Each path below is one point turned by a fixed rotation once a step. After each direction that follows a path, write how fast that rotation turns it, in degrees per step (0 if it stays still).
Each turn is a multiple of 5 degrees from 10 to 175, or 0.
Each row of a path follows its step; steps can be skipped.
Path 1:
step 0: [-0.97 -3.32  1.89 -1.04 -0.18  1.32 -1.38 -2.57 -0.87 -2.40  2.53  1.23
 -1.68  0.36 -1.56  2.40 -1.18  3.02  0.16  0.25 -2.39  4.04  0.57 -1.04
 -0.62 -1.85  2.31 -0.46  1.80 -0.14  0.04 -1.27 -0.69]
step 1: [-0.32  1.88 -2.27 -0.84  3.39 -3.39 -2.15  0.06 -1.75 -0.94  1.78  1.52
 -2.75 -0.47 -1.52  3.32  0.55  0.67 -1.56 -1.76 -2.19 -1.24  3.30 -2.37
  0.62  0.01 -0.56 -0.16 -0.69  0.27  1.00 -0.90 -1.29]
step 3: [-0.29 -0.65  1.75 -0.74 -0.29  2.50 -0.85  4.02 -0.37 -1.34  1.52 -1.71
 -2.03 -0.73  1.20 -0.37  0.99  0.67  1.84 -1.04  2.29 -4.06 -1.95 -2.73
 -0.01 -2.20 -0.64  1.13 -1.61 -1.71  1.71  1.23  2.75]
step 4: [-1.30 -2.90 -1.19 -1.15 -2.04 -1.33  1.37  2.09 -0.26  2.04  0.30 -3.21
 -1.09 -2.25  0.71 -0.56 -0.91 -0.58  3.56 -0.19  1.20  1.89  0.28 -2.76
 -2.54 -1.11  2.44 -0.77  2.77 -2.03  1.36 -0.76 -1.15]
step 6: [-1.65  0.00 -1.03 -1.81 -0.52 -1.45  0.92 -2.36  3.00  0.99 -0.88  0.56
  1.52  1.48 -1.81  2.51  1.99 -1.55  2.19  0.95 -4.37 -1.70 -0.75 -1.24
  0.94 -2.48 -0.37 -0.80 -1.55  0.43 -1.56 -3.04  1.41]
step 8: [ 3.25  0.63 -0.46 -2.40  0.22 -0.11 -0.18  1.48 -1.38 -0.34  3.87 -1.05
 -2.17 -1.85 -4.44 -0.39 -2.86  1.95 -0.85  0.64  0.00  1.43 -1.19 -0.66
 -1.72 -3.38  0.87 -1.06 -0.98  0.96 -0.17 -1.16 -0.31]
step 9: [ 1.97  1.04  0.87 -0.87  1.28 -3.21 -1.49  2.78 -1.36 -1.38 -0.86 -1.26
 -2.69 -0.38 -2.29  1.58 -0.14  1.88  3.24  2.09  0.80  0.12  1.83 -1.53
  3.98  2.12  1.37  0.06  1.10  0.56  0.60  1.19 -1.47]
step 10: [-4.08  0.64  0.20 -3.18 -2.10 -1.96 -1.11  1.59 -0.15 -1.59 -1.84 -1.07
 -1.94 -0.32 -2.52  0.25  3.30 -1.10 -1.28  0.72 -1.15 -1.47 -2.19  1.75
  1.62 -0.90  0.59  0.88  0.78 -3.29  0.86  2.11 -0.19]
step 11: [-1.71 -0.76  1.58  2.65 -0.60  1.05  2.52  2.57 -1.73  3.82 -1.01  0.17
 -2.52  2.01  0.24 -0.70  2.26  0.88  1.23 -1.78 -1.11 -3.35 -0.39 -0.30
  0.78 -2.60 -0.30 -1.66  1.47 -2.40  1.19 -1.54  0.34]
Speeds:
[ 0.29 -0.08  0.08  0.54  0.33  0.19 -0.90 -0.41  0.56 -0.33  0.56  0.25
  1.12 -0.42  0.20  1.19  1.17  0.18  0.59  1.06  0.12 -0.06 -0.93 -0.02
  0.12 -0.23  0.68  0.25  0.62 -0.53  0.76  0.64  0.55] | 110
[ 0.31 -0.26  0.29  0.20  0.32 -0.28  0.70 -0.44  1.28  0.07 -0.63 -0.53
  0.73  0.03  0.49 -0.04 -0.80 -0.40 -0.03  0.07 -1.04 -0.07 -0.72 -0.69
 -0.99  0.47  0.84 -1.04 -0.50  0.71 -0.43  0.09  0.66] | 45
[-0.33  0.37 -0.36 -0.34  0.67 -0.74  0.70 -0.26 -0.39 -0.68 -0.74 -0.32
  1.29 -0.26 -0.16 -0.65  0.94  0.38  0.47 -1.31  0.72  0.85 -0.48 -0.50
  0.18  0.48  0.17  0.17  0.74  0.35  0.02 -0.10 -0.56] | 140
[ 0.48 -0.39 -0.06 -0.42  0.63  0.80 -0.35  0.41 -0.87 -0.74  0.38 -0.66
 -0.18 -0.38  0.44  0.28  0.30 -0.36 -1.01 -0.65 -0.87 -0.15 -1.73  0.22
  0.35 -0.47 -0.21  0.32 -0.16 -0.01 -0.98 -0.59  0.01] | 145
[-0.07 -0.79  0.26 -0.32 -0.95 -0.26  0.09 -0.46 -0.12 -0.43 -0.19  0.49
 -0.53  0.08  0.21  0.26  0.90 -0.45 -0.63 -0.16 -0.78  0.45  0.36 -0.38
  0.65  0.46 -0.53 -1.68  1.40 -0.45 -0.16  0.38  0.28] | 70
